Where one turn sends some rows of the set: a few examples, then the rows asked:
lefo: 1, 42, 3, -24, 39, 10, 5, 38, -7, -12, 4, 0, -16, 15, -11, -32, -14, 10, -6, -9, 12, -14, -2, -6, 6, -15, 4, 3, 0, -29, -16, -33, -2
pura: -22, 36, -18, 27, 37, -18, -17, -9, -4, -31, -13, 18, -11, -13, -17, -4, -11, 22, 35, 7, 22, 9, 6, -21, 0, -7, 2, 23, -12, -2, -14, -23, -32
vire: -26, 13, -7, -5, 49, -18, -8, 28, -14, -37, 22, 26, -19, 16, 13, -9, -2, -2, 5, -16, 5, 7, 0, -16, 2, 12, -4, 8, -37, -5, -20, -5, -9
pera: -6, -29, -11, 11, 7, -13, 6, 16, 10, -26, 7, -1, -4, 21, -3, -32, -22, 5, -6, 0, 3, 21, 5, 22, 23, 16, 10, 11, 28, 9, -19, -21, 11
Feb: 9, -34, -12, 14, 39, -24, 7, 33, 11, -21, -9, 7, 9, -3, -1, -6, -31, -11, 22, 29, 28, 7, -1, -14, -5, -11, 26, 47, 10, -7, 0, -3, 0
Vulop: -28, 35, -9, 22, 23, -18, -1, -32, -3, -15, -17, 13, 13, -18, 2, -10, -18, 17, 16, 9, 14, 2, -7, -18, -1, -2, 23, 36, -14, -6, 2, -10, -29
noz: -10, -10, -21, -18, 9, -11, -27, 9, 3, 16, 4, -1, 5, 1, 7, -9, -2, -36, -4, 18, 3, 25, -11, 6, 32, -37, 16, 34, -12, 6, 11, -29, -13
vidon: 8, -27, -4, -2, 39, -16, -1, 12, 9, -21, -1, 20, -1, -14, -3, 29, -1, 0, 22, -8, 9, -17, -22, 2, 4, 9, 16, 7, -29, -22, 13, -1, 10
dipo: -11, 3, -7, -14, 5, 6, 23, 19, -4, 16, 2, 7, 3, 20, 8, -6, -16, 2, 0, 4, 16, -5, -17, 0, 15, -34, -2, -14, 14, 22, -9, -13, 10
luzav: -11, -13, -13, -19, 9, -21, -22, 16, -3, 2, 14, 7, 15, 3, -11, -4, 1, -36, -8, 10, -2, 22, -22, -21, 29, -46, 4, 25, -22, 3, 5, -25, 1
ginik: 11, -31, 3, 18, 20, -9, 0, 11, 3, -26, -4, -14, 6, 6, -14, -38, -22, -2, 13, 7, -16, 27, 7, 7, 5, 12, -2, 16, 12, 15, -20, -34, -1
begu: -18, -25, -11, -3, 8, -32, -3, 16, 12, 14, -12, 22, 15, -7, -10, -13, 6, -29, 0, 17, 6, 20, -14, -7, 20, -41, 26, 27, -6, 12, 9, -15, -6
Fera: 22, -34, -4, -1, 23, -9, 5, 15, -2, -17, -6, 16, -1, -4, -17, 29, -11, -5, 15, -4, 23, -12, -13, 6, 8, 8, 12, -1, -27, -10, 10, 8, 5
sotib: -7, -27, -5, 17, 25, -13, 6, 17, -11, -17, -17, -10, 14, 18, -6, -32, -16, 8, 12, 7, -5, 25, 23, 23, 6, 11, -7, 20, 10, -4, -29, -29, 1
ribe: 20, -11, -2, 7, 29, -9, 0, 11, 9, -30, 2, 21, 4, 5, -7, 34, 0, -8, 14, -16, 26, -13, -8, -2, 7, 14, 10, 15, -22, -12, 20, 5, 10
Boka: 6, -24, -14, 0, 30, -9, -7, 12, 1, -22, -4, 18, -8, -9, -6, 26, -1, -4, 16, -9, 15, -22, -5, 8, 23, 0, 8, 8, -18, -17, 8, 28, 6
sulud: -11, 50, 3, -9, 44, 10, -3, 39, -1, -16, 11, 10, -27, 0, -3, -39, -14, -19, -6, 5, 15, -7, -4, 4, 4, -17, 13, -7, 3, -10, -8, -21, 0
lafu: -11, 6, -6, -4, 28, -1, -37, -12, 8, -17, -25, 29, 8, -9, -36, -9, -30, -29, 11, 19, 2, -16, -21, -3, 12, -17, 5, 7, -25, 8, -1, -32, -26
Fili: -18, -21, -11, -5, 2, -27, -14, 10, -4, 8, 9, 8, 19, 1, -4, 3, 2, -31, -4, 17, 5, 22, -19, -3, 20, -49, 23, 25, -10, 4, 15, -29, -7
kepel: -6, 32, 8, -4, 47, 16, 11, 51, -1, -9, 8, 11, -6, 12, 1, -40, -20, -10, 2, -5, 13, -22, -11, -6, 5, -14, 11, 4, 7, -25, -13, -30, -5
bobo: -1, 38, -11, -27, 42, 23, -4, 45, -5, -9, 6, 11, -18, 9, 0, -30, -25, -8, 9, -1, 15, -24, -11, 9, 9, -7, 6, 11, -3, -18, -10, -22, -10
nugeb: -2, -24, 8, 14, 31, -18, 2, 2, -12, -19, -1, -8, 11, 15, -5, -34, -24, 15, 4, -2, -8, 23, 7, 13, 2, 14, -2, 9, 13, 12, -33, -35, -6
bibig: -21, 41, -1, -9, 41, 23, -12, 34, -13, -9, 5, 8, 6, 27, -10, -40, 0, -7, -9, -9, 12, -8, -2, -1, 9, -9, 10, 13, 12, -9, -8, -19, -24
Kot: 15, -6, -12, -5, 30, -2, -2, 17, 15, -32, -14, 27, -3, -7, 2, 32, 0, -10, 22, 0, 20, -25, -13, -2, 4, -3, 16, 9, -19, -5, 21, 9, 7
Nev: -2, -26, -1, 22, 34, -21, -12, 6, -10, -29, 2, -9, 5, 0, -19, -39, -17, 11, 8, 8, -12, 30, 9, 21, 9, 15, 5, 24, 13, 6, -27, -16, -5
Ripa: -27, 24, -6, 7, 27, -12, 8, -32, -9, -22, -1, 24, 17, -16, -14, -13, -23, 15, 25, 14, 17, 6, -8, -13, -11, 1, 11, 29, -9, -10, 5, -24, -40
Dol: -20, 32, 1, 13, 30, -19, -10, -31, -8, -25, -10, 20, 11, -19, 6, -2, -17, 5, 26, 17, 25, 11, -14, -25, -13, -21, 12, 31, -15, 0, -7, -14, -25
niza: 1, -23, -5, 9, 26, -10, 11, 20, -9, -26, -9, -8, 22, 10, -25, -28, -18, 8, 10, -7, -17, 30, 19, 16, 5, 6, 10, 13, 11, 6, -31, -22, 13
fep: -16, 34, -1, 15, 27, -16, 0, -30, -16, -14, -20, 21, 18, -22, -6, -7, -8, 7, 26, 26, 26, 8, 1, -15, 0, -24, 8, 30, 4, -8, -2, -27, -29
gize: 9, -27, 8, 17, 30, -10, 2, 8, -6, -19, 5, -17, 9, 16, -15, -38, -13, 11, 0, 11, -1, 26, 4, 26, -2, 2, 0, 33, 14, 9, -17, -27, 8
nonov: -27, 30, 1, 20, 36, -10, -1, -17, -4, -25, -8, 23, 5, -17, -18, -4, -20, 28, 20, 21, 11, 2, 0, -28, -7, -4, 12, 27, -7, -7, -12, -21, -36
tun: -8, -12, -12, -29, 10, -15, -14, 14, -1, 5, 6, 0, 13, -2, 6, -24, 2, -39, -14, 12, 16, 21, -15, -16, 27, -42, 18, 30, -10, 8, 4, -33, 4
sak: 19, -21, -19, -6, 41, -17, 0, 12, -2, -26, -4, 28, -4, -4, -9, 25, 7, -12, 15, 1, 26, -33, 2, -5, 14, 1, 7, 9, -9, -10, 10, 7, 11
Tezim: 11, -16, -6, -1, 29, -21, 12, 16, 3, -15, -7, 12, -9, 1, -3, 33, 4, 0, 20, -1, 23, -11, -5, 3, 9, 26, 13, 7, -16, -13, 10, 4, 19
ninam: -10, 16, 3, 15, 19, 2, -4, -5, -2, -21, -1, -10, 20, -2, -25, -19, 13, -7, -7, -17, 28, 32, 21, -4, 14, 5, 40, 9, 14, -3, -4, -35, -17
gurer: -15, 37, 9, 15, 34, -6, -5, -29, -13, -28, -15, 16, 7, -32, -2, -6, -5, 13, 13, 17, 9, 6, 2, -29, -5, -10, 9, 21, -11, -6, 6, -29, -25
melaf: -2, 42, -3, -13, 49, 23, -11, 44, -3, -13, -1, 11, -7, 3, -13, -29, -15, -5, -6, -5, 22, -22, -7, -12, 5, -2, 20, -1, -4, -22, -20, -27, -3
Zope: 2, -16, -16, -19, 4, -10, -19, 1, -4, 2, 4, 18, 12, -1, 1, -9, -5, -37, -13, 18, -4, 11, -24, -2, 27, -48, 24, 33, -10, -1, -1, -30, 8
gubo: -5, -7, -4, -4, 29, 1, 2, 22, 2, -31, -25, 20, -7, 3, -2, 36, -16, -22, 25, 8, 14, -20, -14, -5, 17, 5, 14, 8, -29, -8, 22, 2, -1
Sil: -16, 39, 3, 19, 24, -4, 1, -34, 1, -13, -2, 29, 9, -14, -8, -8, -10, 17, 22, 19, 22, 6, -10, -29, -4, -12, 11, 23, 0, -4, -14, -23, -22
rasu: -19, 6, -15, -25, 6, -19, -19, 8, -8, 5, -1, 8, 20, -1, -1, -13, 1, -39, -18, 0, -6, 13, -22, -6, 34, -36, 19, 27, -15, 6, 8, -26, 6
rofug: -15, 45, 8, -10, 48, 7, -9, 40, -1, -18, 3, 2, -10, 21, 0, -45, -12, -13, -11, -7, 9, -19, -3, 2, 7, -19, 13, 7, 4, -8, -8, -37, -16
kobel: -20, -5, -10, -15, 16, -20, -19, 7, -1, 15, 10, -5, 12, 3, 2, 6, -8, -32, -5, 17, 3, 16, -23, -6, 24, -34, 20, 36, -6, 25, 12, -38, 2
zupam: -13, 49, -2, -10, 42, 9, -2, 36, 2, -1, -14, 3, -24, 12, -3, -30, -7, -12, -10, 9, 15, -22, -7, -2, 11, -5, 12, -2, 7, -24, -17, -22, -4
pafe: 2, -34, -9, 5, 13, -5, 11, 18, -1, -27, -1, -10, 1, 20, -18, -35, -2, 4, -2, 7, -8, 26, 14, 15, 13, 14, 4, 14, 8, 13, -29, -26, 10

tun moves to Dol
sotib moves to Boka
Now these:
rofug moves to Fili
pura moves to pera
vidon moves to lefo
vire moves to dipo
Sil moves to ginik
bobo moves to rasu
sak moves to sulud

